In the data rows, zero lies at 4.5, halfway between 4 and 5.
Here are some numbered points:
[2 2 8 6 5 4 1 5 5 5 5 6 5 4 4 4] 0
[6 5 2 3 2 4 5 2 3 7 6 4 5 5 4 4] 1
[6 4 4 5 5 5 5 4 5 5 6 2 5 3 3 5] 2
[3 4 8 4 6 7 4 5 5 4 4 8 5 5 8 0] 3
[5 4 6 6 9 8 7 8 5 3 5 3 6 1 6 5] 4
[3 8 8 5 4 3 8 4 5 3 5 3 3 3 3 1] 5
[5 4 4 5 6 4 5 6 5 4 4 3 5 4 4 6] 6
[5 6 2 3 1 1 1 1 2 6 2 9 4 9 4 4] 7
[5 3 6 6 5 5 6 6 3 4 6 1 6 1 4 6] 8
[7 5 3 4 4 9 8 4 2 7 6 5 5 5 3 4] 9
[6 6 3 4 5 7 6 4 4 4 5 4 5 4 5 4] 10
[4 4 6 6 4 4 4 5 5 4 7 0 5 1 3 4] 11
[5 3 3 4 5 7 5 6 5 4 3 6 5 4 6 6] 12
[2 3 8 6 9 0 3 3 9 3 5 6 3 5 5 3] 13
[8 5 0 3 2 6 8 3 3 7 6 2 4 5 1 7] 14
[5 5 5 6 8 8 7 7 5 3 5 3 7 1 5 6] 15
[6 4 3 4 5 3 4 3 4 6 7 4 5 5 4 6] 16
[4 5 6 4 7 3 7 4 6 4 5 4 3 5 5 2] 17
[3 6 5 4 4 5 3 4 6 3 3 6 4 5 6 2] 18
[5 6 4 3 6 4 5 3 5 5 5 6 4 7 5 2] 19
[4 4 7 4 5 3 5 4 5 5 5 6 3 7 4 3] 20
[4 3 5 5 6 6 3 7 6 3 5 5 6 4 6 4] 21
[4 7 7 4 7 4 4 3 3 3 4 8 5 6 7 2] 22
[2 4 9 7 7 3 4 3 5 4 7 7 3 5 6 2] 23
[4 3 2 5 3 4 2 8 4 3 1 5 6 5 5 9] 24
[5 4 6 4 4 4 5 4 4 6 6 6 3 6 3 4] 25
[5 2 4 6 4 5 7 5 3 5 4 4 4 5 4 8] 26
[6 3 3 6 0 5 9 5 2 7 7 0 3 3 0 7] 27
[5 4 5 4 4 4 6 5 4 5 5 3 4 4 3 6] 28
[3 4 5 4 5 1 1 1 8 5 5 7 2 8 5 2] 29
[3 3 3 4 3 2 1 6 6 2 1 4 5 5 5 8] 30
[5 2 5 6 4 4 3 7 4 5 6 4 5 4 3 7] 31
[5 4 4 4 4 3 7 3 5 5 5 4 3 6 2 2] 32
[5 5 2 5 3 3 6 3 4 6 5 6 1 7 2 7] 33
[5 5 5 4 3 4 5 5 3 6 6 2 5 3 3 4] 34
[4 4 5 5 2 1 5 5 5 3 4 0 5 1 1 6] 35
[4 4 5 5 6 6 3 7 6 3 4 6 5 5 6 4] 36
[4 5 6 5 2 4 5 6 3 4 5 2 5 2 3 4] 37
[4 6 7 4 6 3 8 4 5 4 5 5 3 4 5 2] 38
[3 4 6 4 6 1 1 2 8 4 4 8 3 7 6 1] 39
[6 6 3 4 8 6 5 5 5 5 4 7 4 8 5 5] 40
[6 5 3 3 2 5 5 4 3 6 5 3 5 5 4 5] 41
[3 5 6 6 2 4 5 6 3 3 3 0 6 0 3 7] 42
[5 3 2 3 1 4 6 3 5 5 4 6 3 8 6 4] 43
[5 6 4 4 5 7 6 4 3 4 4 4 5 4 6 4] 44
[6 8 2 2 2 5 7 2 4 6 5 6 3 7 4 1] 45
[3 6 5 4 4 5 4 4 5 3 3 6 4 4 5 1] 46
[3 4 5 4 6 1 1 2 7 4 4 7 3 7 6 3] 47
[5 6 4 4 5 5 6 3 6 5 7 2 3 3 3 5] 48
[3 4 6 6 4 3 0 4 6 4 4 4 5 3 5 3] 49
[5 3 4 4 5 6 5 4 6 5 5 6 4 4 5 4] 50
[2 3 9 5 9 0 4 3 9 3 5 4 2 5 4 3] 51
[5 4 5 5 6 3 5 6 5 4 5 3 4 4 3 6] 52
[7 3 0 5 3 5 4 6 4 6 6 2 6 4 4 9] 53
[6 5 4 3 3 5 5 5 3 6 7 2 6 3 3 5] 54
Which five points above are nearest to each new point? Their numbers follow each, smallest number first.
[3 3 3 4 4 2 2 7 5 2 2 4 5 5 5 8] 6 24 30 31 52
[4 1 5 7 2 5 7 6 4 4 4 3 4 3 4 6] 8 26 28 31 37
[5 5 4 4 4 4 7 5 4 5 5 3 4 4 3 5] 2 6 28 34 52
[3 5 7 4 5 6 4 5 4 4 3 8 5 5 8 2] 3 18 22 36 46
[5 3 3 4 6 8 5 6 5 4 3 6 5 4 6 6] 12 21 36 44 50
[4 8 6 5 5 6 4 5 1 4 1 8 5 6 6 4] 18 22 40 44 46
[3 4 6 3 5 2 6 4 8 4 6 2 3 4 3 0] 5 17 20 32 38
[6 6 1 3 2 4 5 2 4 7 6 5 3 6 3 5] 1 16 33 41 45
[3 5 7 4 5 7 4 4 5 4 3 8 5 5 9 1] 3 18 22 36 46
[4 4 8 6 5 3 7 7 6 3 7 0 5 1 3 3] 8 11 35 37 52
[6 6 4 3 3 5 5 5 3 6 6 2 6 3 4 6] 2 28 34 41 54
[3 4 4 6 3 4 1 5 6 4 4 4 5 4 5 4] 0 18 21 36 49
[7 5 1 4 1 4 6 4 2 6 5 2 4 5 1 8] 1 14 27 41 53
[4 5 6 7 0 3 5 6 2 3 3 0 6 0 3 6] 8 11 35 37 42
[7 5 0 4 5 8 4 5 4 4 2 5 7 4 6 8] 10 12 24 44 53
[3 5 7 4 6 7 4 4 5 4 4 8 5 5 8 1] 3 18 22 36 46
[4 4 7 5 4 4 5 4 3 6 6 5 4 5 3 3] 20 25 28 32 34
[4 8 6 4 5 5 4 4 2 4 2 9 5 7 6 4] 18 19 22 40 46
[3 5 6 7 1 4 4 6 2 2 2 0 6 0 4 7] 8 11 35 37 42
[4 8 6 4 5 6 3 5 1 4 1 8 5 6 6 4] 18 22 36 44 46
[3 5 6 7 2 4 5 6 2 3 2 1 6 1 4 6] 8 11 35 37 42
